Every row has a hidden score from 0 to 20. What is each row's score? 10 is about the middle. The score is a weighted sum of the row's numbers plus the product of two more (or one squared), each taken from its middle value.
array([-0.052,  0.733, -0.016,  0.754, -0.067,  0.628, -0.350,  0.231, -0.791, -1.173, -0.606,  0.126,  0.573, -0.467,  0.938,  1.176]) ~ 14
array([-0.540, -0.951,  0.058, -0.272, -0.758, -0.155,  1.739, -0.560,  0.864,  0.312,  2.247,  0.212, -0.374,  1.795, -1.245, -0.637]) ~ 13
array([ 0.352,  1.260, -1.230,  0.498, -1.632,  0.206,  0.498, -0.116, -0.405,  0.726, -0.275, -0.908,  0.809, -1.326,  0.763,  0.584]) ~ 9
array([ 0.561,  0.408,  0.614,  0.697, -0.165,  0.481, -0.339, -0.463, -0.909, -1.391, -0.552,  0.114,  0.353, -0.229,  0.230,  0.566]) ~ 6
array([ 0.733,  0.691, -1.396,  0.674, -0.983,  0.195, -0.005, -1.191, -0.619,  0.173, -1.013, -1.137,  1.459, -1.232,  0.833, -0.432]) ~ 6
array([ 0.481,  1.466, -0.448,  0.232, -0.778,  0.253,  0.081, -0.847, -1.129, -0.731, -0.661, -0.413,  0.737, -1.242,  0.656,  0.609]) ~ 5
array([ 0.062,  1.021, -1.099, -1.172,  0.411, -0.065,  0.186, -0.547, -1.212,  1.040, -0.665, -1.716,  1.475, -1.852,  1.017, -0.795]) ~ 6
array([-1.581,  1.542,  1.226, -0.874, -0.115,  0.062, -0.854, -0.915, -1.539, -0.876,  0.543,  0.922, -0.955,  0.204, -0.175,  0.495]) ~ 6
array([-0.337,  0.470,  0.580,  0.340, -0.588,  0.472, -0.143,  0.758, -0.755, -0.980, -0.388,  0.317, -0.286, -0.741,  0.472,  0.962]) ~ 15
array([ 0.781,  1.101, -0.674,  0.822, -0.982,  1.510,  0.129, -0.123, -1.335, -0.083, -0.561, -0.731,  0.851, -1.003,  1.041,  0.086]) ~ 8
array([ 0.863,  1.071, -0.187,  0.380, -0.693, -0.127,  0.066, -0.489, -0.667, -0.524, -0.348, -0.405,  0.518, -1.004,  1.240,  1.539]) ~ 10
array([ 0.576, -0.919, -0.419,  0.379, -0.633, -0.143,  1.876, -0.937,  0.403, -0.053,  1.349, -0.455,  0.850,  1.066, -1.088, -0.522]) ~ 12
array([-0.397, -0.922, -0.687,  0.733, -1.603, -0.671,  1.549, -0.871,  1.658, -0.086,  2.273,  0.477,  0.242,  1.647, -1.823, -0.247]) ~ 14
array([ 0.052,  0.184,  0.318,  0.312, -0.704,  0.072,  0.145,  0.621, -0.631, -0.772,  0.124,  0.186,  0.287, -0.369, -0.127,  0.948]) ~ 16
array([ 0.815, -0.976, -2.157,  0.367, -0.990,  0.627,  2.422, -1.372,  0.642,  1.950,  1.193, -1.978,  2.163,  0.431, -0.280, -2.556]) ~ 8
array([ 0.193,  1.087, -0.025,  0.262, -0.496,  0.987, -0.012, -0.542, -1.210, -0.940,  0.176, -0.239,  0.546, -0.258,  0.507,  0.584]) ~ 9
array([ 1.583, -1.117,  0.477,  0.490, -0.686, -0.058,  2.683, -0.042,  0.256,  1.231,  1.650, -0.715,  1.177,  0.752,  0.186, -0.081]) ~ 15
array([-0.664, -0.524, -0.263,  0.221,  0.957,  0.067, -1.453,  0.248,  0.940, -1.294, -0.877,  1.056, -1.188,  0.178, -0.226,  0.105]) ~ 8
array([-0.828,  0.195, -1.011, -0.089,  1.367, -0.464, -1.150,  0.202,  1.363, -0.888, -1.169,  0.686, -0.613, -0.118, -0.308,  0.042]) ~ 2
array([ 0.344,  0.408,  0.125,  0.352, -0.773,  0.177,  0.555,  0.070, -0.467, -0.045, -0.733, -0.511,  0.383, -1.277,  1.234,  0.752]) ~ 12
array([-0.010,  0.709,  1.698, -0.240, -0.098,  0.291, -0.322,  0.186, -1.339, -0.484, -0.011,  0.213, -0.411, -0.165,  1.005,  1.368]) ~ 10
array([-0.705,  0.583, -0.975, -0.067, -0.626,  0.909,  0.277,  0.092, -0.721,  1.457, -0.586, -1.900,  1.089, -1.805,  1.500, -1.569]) ~ 9
array([-0.493, -0.189,  0.264, -0.476,  2.236,  0.222, -0.621,  0.605,  0.320,  0.253, -0.825,  0.468, -0.432,  0.511,  0.270, -0.544]) ~ 6
array([-0.210,  0.460,  1.443, -0.010, -0.739,  0.140, -0.246,  0.418, -0.968, -0.344, -0.110,  0.400, -0.474, -0.391,  0.359,  1.214]) ~ 12
array([-0.218,  0.494,  1.417,  0.177, -0.992, -0.065, -0.051,  0.650, -0.559, -0.261,  0.553,  0.721, -1.035,  0.228,  0.353,  1.716]) ~ 14
array([-0.624,  0.970,  1.067, -0.219, -0.581, -0.299, -0.502,  0.004, -1.276, -0.932,  0.098,  0.653, -0.347, -0.307, -0.436,  0.922]) ~ 10
array([ 0.681, -0.844, -0.305,  0.882,  0.663, -0.264, -0.682,  1.477,  1.342,  0.043, -0.665,  0.602, -0.206,  0.477, -0.904,  0.096]) ~ 8
array([-1.213,  0.450,  0.074, -0.039, -0.674, -0.614, -0.773,  0.386,  0.530, -0.662,  0.293,  1.259, -1.356,  0.173, -0.610,  1.309]) ~ 12
array([-0.271, -1.802, -0.872, -0.345, -1.406,  0.070,  2.992,  0.182,  0.842,  3.425,  0.948, -2.146,  1.741, -0.263, -0.397, -3.092]) ~ 15
array([-1.183,  0.922,  0.550,  0.592, -1.453, -0.304, -0.639,  0.371, -0.061, -0.894,  0.306,  1.272, -1.005, -0.261, -0.289,  1.598]) ~ 15
array([-0.370, -0.458, -0.335,  0.205,  0.911, -0.435, -1.281,  0.614,  0.613, -0.793, -1.259,  0.993, -0.640, -0.006, -1.041, -0.249]) ~ 7
array([ 0.310,  0.696,  0.408,  0.512, -0.470,  0.157, -0.264,  0.000, -0.824, -1.149, -0.206,  0.306,  0.065, -0.424,  0.424,  1.553]) ~ 12
array([-0.681,  1.141,  0.655,  0.292, -1.182,  0.293, -0.545,  0.245, -0.716, -0.905,  0.510,  1.002, -1.007,  0.017, -0.260,  1.293]) ~ 12
array([ 0.956, -1.253, -1.516,  0.521, -1.591,  0.704,  2.321, -1.380,  0.758,  1.402,  1.078, -1.916,  1.704,  0.071, -0.328, -2.495]) ~ 8
array([ 1.099,  0.469, -0.494,  0.307, -0.597,  1.220, -0.059, -0.658, -0.991,  0.285, -0.706, -1.405,  0.541, -1.065,  1.979, -0.253]) ~ 8
array([ 0.709, -0.795,  0.114,  0.096,  2.001,  0.073, -0.685,  1.152,  1.141, -0.071, -1.131, -0.138,  0.159,  0.117,  1.001,  0.112]) ~ 13
array([-0.623, -0.509,  2.294, -0.265, -0.616, -1.279, -0.892,  0.304,  0.098, -0.500,  0.058,  1.260, -1.656,  0.173, -0.286,  1.513]) ~ 13
array([ 0.531,  1.719, -0.261, -0.834,  0.355, -0.198,  0.449, -0.588, -1.968,  1.293, -0.579, -0.996,  1.484, -1.224,  1.016,  0.217]) ~ 4
array([-0.517,  1.135, -0.067, -0.009, -0.259, -0.237, -0.438, -0.315, -1.105, -1.222,  0.011,  0.618,  0.176, -0.257, -0.695,  0.682]) ~ 12
array([ 0.132, -2.199,  0.713, -0.324,  0.474, -0.039,  1.534,  0.315,  1.451,  1.773,  1.808,  0.162, -0.634,  2.355, -0.878, -1.493]) ~ 13
array([-0.708, -0.197, -0.882, -0.192,  0.980, -1.491, -1.172,  0.364,  1.141, -0.790, -0.515,  1.189, -0.665,  0.163, -1.300,  0.656]) ~ 11
array([-1.352,  2.042, -0.629, -0.309, -0.273, -0.692, -1.053, -1.981, -0.137, -1.904,  0.857,  0.946, -0.423,  0.273, -0.388,  1.439]) ~ 5
array([ 1.168,  0.837, -0.330,  0.783, -1.383, -0.771,  0.361,  0.181, -0.147, -0.453, -0.047, -0.018,  1.009, -0.848, -0.523,  1.166]) ~ 13
array([-0.779,  0.748,  0.198, -0.575,  0.878, -0.395, -1.144, -0.201, -0.035, -0.056, -0.385,  0.859, -0.515,  0.428, -0.838, -0.428]) ~ 4
array([-0.525, -0.065,  1.087, -0.437,  1.396, -0.140, -1.176,  0.221, -0.178, -0.481, -0.318,  1.139, -1.210,  0.515,  0.299,  0.627]) ~ 10
array([ 0.900, -0.207, -0.746,  0.385,  1.780, -0.134, -0.738,  0.530,  1.318, -0.891, -1.014,  0.283,  0.349,  0.211, -0.298, -0.423]) ~ 3
array([-1.126,  0.600, -0.063,  0.095, -0.014,  0.186, -0.887, -0.065, -0.366, -1.140,  0.048,  0.918, -0.405,  0.161, -0.494,  0.583]) ~ 11
array([-1.502,  0.924,  0.477, -0.519, -0.501, -0.564, -0.719,  0.376,  0.122, -0.192,  0.751,  0.913, -1.446,  0.243,  0.105,  1.557]) ~ 14
array([-0.472,  0.499, -1.055, -0.052, -0.925,  0.505, -0.027,  0.090, -0.776,  1.767, -0.303, -1.879,  1.372, -1.335,  1.183, -0.998]) ~ 12
array([ 1.017,  0.614,  0.400, -0.082, -0.069, -0.034,  0.451,  0.374, -2.070, -0.201, -0.930, -0.328,  1.442, -1.280, -0.304,  0.039]) ~ 6
array([ 0.265, -0.545, -0.307,  0.023,  1.969, -0.185, -1.031,  0.585,  1.425, -0.206, -1.301, -0.116,  0.162,  0.274,  0.701, -0.023]) ~ 6
array([ 0.637,  1.266, -1.061,  0.239, -1.376,  0.152,  0.330, -0.633, -1.129,  0.284, -0.501, -0.991,  1.086, -1.438,  0.338, -0.132]) ~ 7
array([ 0.540,  0.647,  0.242, -1.078,  0.132,  0.732,  0.373, -0.673, -1.867,  1.326, -0.423, -1.919,  1.014, -1.235,  1.598, -1.139]) ~ 1
array([ 1.032, -0.285,  0.114,  0.271,  1.862, -0.243, -1.204,  0.731,  0.485, -0.866, -1.406,  0.643, -0.061,  0.084, -0.586, -0.096]) ~ 3
array([-1.470,  0.988,  0.134,  0.131, -0.563, -0.159, -0.836, -0.274, -0.550, -0.493,  0.392,  1.062, -0.516,  0.265, -0.693,  0.686]) ~ 12
array([-0.643, -0.554,  0.670, -0.171,  0.065, -0.873, -0.847,  0.882,  0.475,  0.078, -0.299,  1.252, -1.109,  0.318, -1.219,  0.211]) ~ 14
array([-1.360,  0.898,  0.296, -0.166, -0.428, -0.688, -0.623,  0.725, -0.053, -0.619,  0.250,  1.227, -1.121,  0.015, -0.339,  1.611]) ~ 15
array([ 0.261, -1.504, -0.303, -0.300,  1.411, -0.400,  0.937, -0.238,  1.579,  0.649,  1.168,  0.231, -0.292,  1.863, -1.021, -1.178]) ~ 8
array([-0.962,  1.190, -0.596,  0.415, -0.507,  0.566, -0.248, -0.097, -0.713, -1.101, -0.160,  0.192, -0.010, -0.400,  0.465,  0.923]) ~ 10
array([-1.226,  1.000, -0.015,  0.151, -0.982, -0.474, -0.339, -0.342, -0.090, -0.720,  0.527,  0.819, -0.369,  0.080, -0.173,  1.430]) ~ 13
array([-0.464, -0.160,  0.556, -0.461,  0.475, -0.287, -0.778,  0.172,  0.663, -0.424,  0.554,  0.863, -1.756,  0.707, -0.042,  0.817]) ~ 10
array([ 1.734, -3.062,  0.986,  0.682,  1.048,  0.600,  1.585,  0.245,  2.411,  0.839,  1.356,  0.047,  0.014,  2.400, -0.569, -1.657]) ~ 13
array([-1.205,  1.008, -0.373,  0.292, -0.863, -0.254, -0.729,  0.002, -0.017, -1.252,  0.104,  1.026, -0.752, -0.422, -1.039,  1.038]) ~ 10
array([-0.983, -1.258, -0.300, -0.056, -0.478, -0.478,  1.058, -1.251,  1.678,  0.324,  2.118,  0.694, -0.301,  1.810, -1.870, -1.219]) ~ 12
array([ 0.129,  0.684,  0.401,  0.509, -1.397,  0.069, -0.078,  0.010, -0.665, -0.927, -0.318,  0.016, -0.027, -0.783,  0.540,  1.336]) ~ 13
array([ 0.419, -0.171, -0.458, -0.664,  2.081, -1.379, -0.897,  0.377,  1.447, -0.757, -1.108,  0.373, -0.017, -0.549, -0.361,  0.199]) ~ 6
array([ 0.767,  0.628, -0.840,  0.131, -0.131,  0.593,  0.577,  0.358, -1.029,  0.227, -0.490, -1.060,  1.071, -0.910,  0.999,  0.163]) ~ 10
array([-0.706, -0.034,  0.821, -0.393, -0.280, -0.352, -0.504,  0.684, -0.233, -0.351,  0.394,  0.858, -1.108,  0.363, -0.789,  0.387]) ~ 14
array([ 1.417, -0.262, -0.108,  0.177,  1.730, -0.391, -0.839,  0.439,  0.783, -0.052, -0.570, -0.043,  0.738,  0.688, -0.295, -0.070]) ~ 5
array([-0.413, -0.626,  0.304, -0.148,  2.509, -0.240, -1.167,  0.581,  0.842, -0.393, -1.562,  0.606, -0.648,  0.426,  0.867,  0.080]) ~ 8
array([-1.520, -0.117, -0.401,  0.397, -0.092, -0.065, -1.008, -0.044,  0.549, -0.743, -0.481,  1.248, -0.869,  0.314, -0.999, -0.241]) ~ 8
array([ 0.206, -2.207,  0.051, -0.128,  0.781, -0.300,  1.044, -0.584,  1.537,  0.153,  1.047,  0.566,  0.027,  1.797, -2.175, -2.139]) ~ 10
array([ 0.256, -0.879,  1.629, -0.145,  1.408,  0.567, -1.014,  0.587, -0.037,  0.207, -0.794,  0.450, -1.067,  0.785,  0.600, -0.610]) ~ 6
array([-0.330,  0.796, -1.886, -0.225, -0.088,  1.003,  0.489, -0.025, -1.183,  0.985, -0.916, -1.878,  1.524, -1.477,  1.285, -1.261]) ~ 8
array([-1.372, -0.580,  0.828, -0.893,  0.718, -0.829, -1.021,  0.183,  0.650, -0.541, -0.745,  0.894, -1.518,  0.031, -0.358,  0.013]) ~ 10
array([ 0.698, -1.132, -0.557,  1.130,  1.719,  1.028, -1.050,  1.082,  0.737, -0.928, -0.954,  0.902, -0.157,  0.779, -0.662, -0.692]) ~ 6
array([-1.160,  0.247, -0.402, -0.362, -0.051, -1.172, -1.025, -0.381,  0.863, -1.408, -0.013,  1.285, -1.175, -0.125, -1.237,  0.657]) ~ 10
array([ 1.872, -1.166,  0.984, -0.172,  1.795, -0.727, -0.475,  0.707,  1.557, -0.785, -0.710,  0.164, -0.394,  0.096,  0.401,  0.413]) ~ 9
array([-0.464, -0.842,  0.599, -0.364, -0.378, -0.749,  1.665, -1.298,  1.063, -0.208,  2.315,  0.322,  0.036,  1.427, -0.681,  0.018]) ~ 16
array([ 0.958,  0.123, -1.018,  0.723, -1.551,  0.238,  0.364,  0.209, -0.242,  1.070, -0.766, -1.216,  1.135, -1.461,  0.624, -0.195]) ~ 11
array([-0.679, -0.614,  0.198,  0.228,  0.911,  0.685, -1.086,  0.286,  0.130, -0.882, -0.203,  0.940, -1.099,  0.817,  0.163,  0.216]) ~ 11
array([-0.329,  0.910,  1.629, -0.527, -0.430,  0.798,  0.242,  0.355, -1.885, -0.145,  0.653,  0.149, -0.706,  0.072,  0.413,  0.681]) ~ 8
array([ 0.379,  1.596,  0.692, -0.199, -0.441, -0.006, -0.159, -0.351, -1.707, -0.718,  0.100, -0.039,  0.375, -0.688,  0.569,  1.433]) ~ 8
array([ 1.269,  0.148, -0.683,  0.671, -0.829,  0.751,  0.078, -0.237, -0.479,  0.446, -0.590, -1.384,  1.257, -1.322,  1.134, -0.581]) ~ 9
array([-0.007,  0.664, -1.944,  0.295, -1.246, -0.446,  0.117, -0.374, -0.331,  0.774, -0.810, -1.455,  1.783, -1.744,  0.010, -1.095]) ~ 13
array([-0.424,  0.476,  1.540, -0.359, -0.495, -0.695, -0.352,  0.464, -0.540, -0.928,  0.448,  0.961, -0.985, -0.138, -0.471,  1.558]) ~ 12
array([ 0.456, -0.591, -0.761,  0.092,  2.311, -0.910, -0.966,  1.247,  1.721, -0.913, -1.655,  0.625, -0.233, -0.516, -0.223,  0.631]) ~ 8
array([-1.346, -0.176,  1.351, -0.358, -0.063,  0.543, -0.469,  0.568, -0.497, -0.539, -0.088,  0.724, -1.633,  0.252,  0.279,  0.103]) ~ 13
array([ 0.663,  0.480, -0.738,  0.171, -0.163,  1.125,  0.391, -0.425, -1.733,  0.748, -1.031, -1.462,  1.601, -1.087,  1.018, -1.458]) ~ 5
array([-0.017,  1.590, -1.370, -0.564, -0.135,  0.449,  0.320, -0.431, -1.200,  0.409, -0.818, -1.205,  0.971, -1.741,  0.991, -0.119]) ~ 5
array([-0.422, -0.255,  1.467, -0.617, -0.002, -1.180, -0.726,  0.158,  0.236, -0.368,  0.492,  1.209, -1.394,  0.447, -0.784,  1.036]) ~ 13
array([ 1.135,  0.178,  0.778, -1.008,  1.893, -0.965, -0.764,  0.793,  0.490,  0.185, -0.726, -0.191, -0.051, -0.150,  0.348,  0.491]) ~ 5
array([-0.016, -2.317,  0.137,  0.469, -1.124, -0.250,  1.459, -0.927,  2.202,  0.437,  2.280,  0.727, -0.701,  2.257, -2.182, -1.527]) ~ 12
array([ 2.058, -1.058,  0.237,  1.176, -1.363,  0.732,  2.078, -0.901,  0.357,  0.281,  2.202, -0.676,  0.643,  1.551, -0.266, -0.036]) ~ 11
array([ 0.154,  1.106, -0.257,  1.140, -1.532, -0.613, -0.665, -0.401,  0.088, -1.519,  0.075,  0.680,  0.083, -0.363, -0.337,  2.070]) ~ 11
array([-1.303, -0.784, -1.096, -0.326, -0.256, -1.481,  0.899, -1.544,  1.954,  0.096,  1.958,  0.754, -0.052,  1.624, -2.179, -0.563]) ~ 13
array([-0.998,  0.663,  0.609,  0.187, -0.137,  0.502, -0.600, -0.003, -0.321, -0.737,  0.370,  0.565, -0.911,  0.542,  1.103,  1.261]) ~ 13
array([-0.503,  1.223, -1.322, -0.737, -0.046,  0.791,  0.223, -0.731, -1.486,  1.150, -0.767, -1.670,  1.395, -1.677,  1.361, -1.290]) ~ 6
array([ 1.435, -0.880, -3.021,  0.523, -1.681,  0.156,  2.434, -1.991,  1.544,  1.184,  1.633, -1.935,  2.073,  0.418, -1.267, -2.220]) ~ 2
array([ 0.669,  0.140, -0.409,  0.419, -1.203,  0.434,  0.330,  0.002, -0.563,  0.408, -0.593, -1.081,  0.884, -1.229,  0.757,  0.124]) ~ 11
array([ 1.983, -2.334, -0.255,  0.922,  0.976,  0.074,  1.009, -0.222,  2.867,  0.433,  1.344,  0.051,  0.086,  2.410, -0.823, -0.901]) ~ 4
array([-0.080, -1.385, -0.038, -0.208,  0.519, -0.830,  0.799, -0.437,  1.529,  0.076,  1.693,  0.725, -0.568,  1.834, -1.424, -0.322]) ~ 13
array([ 1.273, -2.701,  0.630,  0.165,  0.648, -0.103,  1.226,  0.095,  2.285,  0.627,  1.295,  0.447, -0.881,  2.131, -0.965, -1.203]) ~ 10
array([ 1.211, -2.672,  0.656, -0.694, -0.347,  0.436,  3.255,  0.022,  0.797,  3.600,  1.970, -2.775,  1.222,  0.746,  1.504, -2.421]) ~ 16
array([ 0.621,  1.250,  0.596,  0.155, -0.236,  0.148,  0.006,  0.170, -1.455, -0.261, -0.639, -0.161,  0.507, -1.072,  1.084,  1.131]) ~ 7
array([-1.211,  0.456,  0.296, -0.988,  1.065, -1.299, -0.637,  0.187,  0.696,  0.016, -0.110,  1.126, -1.252,  0.122, -0.490,  0.689]) ~ 9
array([ 0.162,  0.358, -0.700,  0.154, -1.024,  0.616,  0.010, -0.101, -0.487,  1.570, -0.909, -1.659,  0.947, -1.251,  1.386, -0.596]) ~ 9
array([-1.359,  0.898, -0.163,  0.051, -0.991, -0.488, -0.791, -0.311,  0.410, -1.013,  0.511,  0.825, -0.998, -0.013, -0.165,  1.536]) ~ 11
array([-0.263,  1.903, -1.160,  0.584, -0.876,  0.023, -0.326, -0.648, -0.590, -1.530,  0.037,  0.355,  0.382, -0.599, -0.359,  1.247]) ~ 6
array([-0.945, -1.413, -0.508, -0.383,  2.353, -0.490, -0.964,  0.946,  1.373, -0.971, -1.804,  0.869, -0.809, -0.529, -0.376, -0.278]) ~ 13
array([-0.611,  0.528, -1.718,  0.063, -0.805,  1.563,  0.086, -0.410, -0.393,  1.320, -0.257, -2.063,  1.248, -1.299,  1.435, -1.777]) ~ 10
array([ 1.089, -0.879,  0.469, -0.029,  1.966, -0.730, -0.949,  1.193,  0.646, -0.161, -0.992,  0.734, -0.159,  0.270, -0.667,  0.402]) ~ 9
array([-0.104,  1.651, -0.176,  0.853, -1.349, -0.372, -0.169,  0.785, -0.991, -0.421, -0.185,  0.622,  0.539, -0.947, -0.226,  1.682]) ~ 15
array([-0.006, -0.869,  1.280,  0.136,  0.148, -0.527, -0.916,  0.530,  0.430, -0.357,  0.105,  1.136, -1.272,  0.770, -0.519,  0.859]) ~ 13
array([-1.176,  0.065, -0.445, -0.589,  1.206, -0.728, -0.799,  0.275,  0.401, -0.023, -0.496,  0.728, -0.366,  0.268, -1.111, -0.622]) ~ 9
array([-0.660,  0.020, -0.596, -0.708, -0.382,  0.190,  0.061,  0.186, -0.504,  1.586, -0.873, -1.989,  0.961, -1.835,  1.359, -1.213]) ~ 11
array([ 2.004, -1.886,  0.844,  0.516,  2.052,  0.056, -0.729,  1.414,  0.977, -0.500, -0.966,  0.205, -0.323,  0.725,  0.005, -0.318]) ~ 8
array([-0.885, -0.512,  0.844, -0.193,  0.463,  0.399, -0.791,  0.711, -0.016,  0.275, -0.177,  0.742, -1.393,  0.809,  0.122, -0.122]) ~ 11
array([ 0.424, -1.189, -0.032,  0.405,  0.904, -0.070, -1.043,  1.006,  1.264, -0.655, -0.937,  0.629, -1.183,  0.531, -0.402,  0.075]) ~ 5
array([-0.888, -0.085,  0.915, -0.565,  0.357, -1.060, -1.038, -0.170,  0.121, -1.198, -0.143,  1.250, -1.158, -0.133, -0.953,  1.131]) ~ 11
array([-0.698,  0.237,  1.727, -0.530, -0.538,  0.448, -0.361, -0.301, -0.611, -0.784,  0.688,  0.452, -1.710,  0.359,  0.982,  1.192]) ~ 14
array([ 0.434,  1.033, -1.386, -0.023, -0.334,  0.515,  0.471, -0.681, -0.717,  1.057, -0.332, -1.491,  1.390, -1.238,  1.243, -0.529]) ~ 6
array([-0.042, -0.252, -0.118, -0.002, -0.356, -0.320,  1.319, -0.892,  0.440, -0.199,  2.027,  0.029,  0.358,  1.569, -0.684,  0.304]) ~ 13
array([-0.035, -0.517, -0.365,  0.323,  1.458, -0.357, -1.195, -0.296,  1.092, -1.466, -0.845,  1.050, -0.553,  0.366, -0.742, -0.150]) ~ 5
array([ 1.985, -0.911,  1.355, -0.026,  2.296, -0.386, -0.831,  0.682,  0.441, -0.512, -0.669,  0.450, -0.318,  0.764,  0.069,  0.462]) ~ 4
array([ 0.920,  0.564, -1.436,  0.079, -0.438,  0.767, -0.058, -1.011, -1.191,  0.321, -0.680, -1.584,  1.591, -1.078,  0.251, -1.324]) ~ 5
array([ 0.781, -2.608,  0.338,  0.225,  1.606,  0.262,  1.517,  0.206,  2.081,  0.927,  1.371,  0.162,  0.019,  2.259, -0.623, -1.574]) ~ 12
array([ 0.500,  0.625, -0.510, -0.619, -0.088,  0.233,  0.084, -0.618, -1.160,  0.325, -1.126, -1.407,  0.861, -1.627,  1.227, -0.543]) ~ 5
array([ 0.489, -0.304,  0.374, -0.013,  1.113, -0.438, -1.159,  0.528,  0.080, -0.501, -0.577,  1.086, -0.378,  0.592, -1.160, -0.030]) ~ 9
array([-0.411,  1.070, -1.908, -0.278, -1.720, -0.380,  0.502, -0.123, -0.623,  1.956,  0.015, -1.756,  1.648, -1.585, -0.130, -1.078]) ~ 16
array([ 1.346,  0.303, -0.041,  0.017, -0.678,  0.604,  0.192, -0.850, -1.175,  0.848, -0.364, -1.504,  1.180, -0.972,  1.108, -0.617]) ~ 5
array([ 0.543, -0.771,  0.174, -0.398,  2.202, -0.421, -0.940,  0.717,  1.151, -0.649, -1.116,  0.248, -0.371,  0.062,  0.276,  0.292]) ~ 9
array([-0.878, -0.131,  0.536, -0.343,  1.243, -0.499, -0.760,  0.686,  0.094, -0.284, -0.493,  1.199, -0.986,  0.317, -0.385,  0.095]) ~ 11
array([ 0.483, -0.229, -0.973,  0.196, -0.259,  1.046,  0.405, -0.342, -0.424,  0.782, -0.866, -1.722,  0.918, -1.280,  1.585, -1.176]) ~ 9
array([-0.430, -0.066, -1.146, -0.423, -0.596, -0.297,  0.302,  0.097,  0.048,  0.937, -0.785, -1.688,  1.186, -1.997,  0.700, -1.130]) ~ 12
array([-0.336, -0.229,  0.030, -0.172,  1.748,  0.694, -0.755,  1.291, -0.249,  0.318, -0.944,  0.563, -0.138,  0.336, -0.820, -1.148]) ~ 6
array([ 1.505, -1.422, -0.230,  0.137, -1.019,  0.007,  2.886, -0.935,  0.451,  2.571,  1.460, -2.007,  1.823,  0.873,  0.379, -1.720]) ~ 13
array([ 1.018,  0.183, -0.556, -0.567, -0.448, -1.142,  0.516, -0.094, -0.489,  1.413, -0.457, -1.514,  1.489, -1.479,  0.533,  0.180]) ~ 13
array([ 1.829, -3.334,  1.480,  0.378,  1.162, -0.529,  1.682,  0.588,  2.440,  1.554,  0.895, -0.003, -0.122,  2.420, -0.792, -1.505]) ~ 10
array([ 1.205, -0.517,  0.176,  0.256, -1.218,  0.232,  2.166, -1.346,  0.331,  0.071,  2.365, -0.339,  0.699,  1.405, -0.825, -0.389]) ~ 11
array([-0.982,  0.843,  0.514,  0.038, -0.220,  0.694, -0.739,  0.048, -0.956, -1.362,  0.017,  0.849, -0.696, -0.161,  0.062,  0.636]) ~ 12
array([ 0.232,  1.038, -0.800,  0.828, -0.240,  1.360, -0.016, -0.395, -1.131, -0.593, -0.880, -0.760,  0.882, -0.867,  1.597,  0.178]) ~ 8
array([ 0.579,  1.612,  0.058,  0.267, -0.992,  0.146,  0.471,  0.481, -1.883,  0.186, -0.609, -0.155,  1.010, -1.427, -0.092,  0.544]) ~ 6
array([-0.376,  0.257, -1.019, -0.594, -0.025,  0.444,  0.415,  0.229, -0.933,  1.613, -1.060, -1.796,  1.364, -1.853,  1.178, -1.397]) ~ 10
array([ 0.893,  1.299,  0.352, -0.007, -0.450,  0.189,  0.576,  0.295, -1.492,  0.593, -0.080, -0.416,  0.694, -0.952,  0.952,  1.067]) ~ 8
array([ 0.004, -1.014,  0.432,  0.159,  0.733, -1.240, -0.954,  0.103,  1.279, -0.850, -0.511,  1.246, -0.959,  0.470, -0.964,  0.369]) ~ 11
array([-1.163,  0.219, -0.213,  0.083,  0.296, -0.558, -1.049,  0.706,  0.084, -0.789, -0.082,  1.133, -0.595,  0.117, -0.825,  0.852]) ~ 15
array([ 0.138,  1.845,  0.564, -0.255, -1.136, -0.651, -0.076, -1.284, -1.116, -0.840,  0.119,  0.155,  0.299, -0.777,  0.252,  1.460]) ~ 6
array([-1.740, -0.262,  0.717, -0.354, -0.446, -0.081, -0.615,  0.158,  0.247,  0.104,  0.216,  0.843, -1.441,  0.608, -0.400,  0.049]) ~ 12
array([-0.234, -0.785,  0.286, -0.190,  1.005, -0.301, -1.128, -0.028,  0.919, -0.425, -0.307,  0.707, -1.221,  0.730, -0.170,  0.179]) ~ 7
array([ 0.203, -1.476,  0.871,  0.448, -1.225,  0.464,  2.432,  0.386,  0.724,  1.077,  2.456,  0.156, -0.314,  1.925, -0.704, -0.573]) ~ 17
array([ 0.088, -2.204, -0.319,  0.132,  0.020,  0.000,  0.785, -1.042,  1.519,  0.124,  1.689,  0.391, -0.329,  2.182, -2.037, -1.757]) ~ 10
array([ 0.974,  0.633, -0.214,  0.125, -1.003,  0.459,  0.293, -1.061, -0.881,  0.642, -0.489, -1.401,  0.966, -1.117,  1.280, -0.527]) ~ 4
array([ 0.630, -0.381,  2.368,  0.223, -0.411,  0.349, -0.099,  0.322, -0.632, -0.778, -0.085,  0.059, -1.131, -0.001,  2.018,  1.664]) ~ 17
array([ 0.651, -0.999,  0.690, -0.336,  1.971, -0.045, -0.856,  0.886,  0.724, -0.137, -1.296,  0.087, -0.275,  0.162,  0.086, -0.506]) ~ 7
array([-0.687, -1.101,  0.813, -0.446, -0.598, -0.277,  1.587, -0.830,  1.190,  0.841,  2.848,  0.307, -0.926,  2.211, -0.613, -0.215]) ~ 15
array([-2.089,  1.180, -0.179, -0.688,  0.685, -0.302, -1.024, -0.274, -0.580, -0.865, -0.158,  1.161, -0.611, -0.093, -0.590,  0.150]) ~ 10
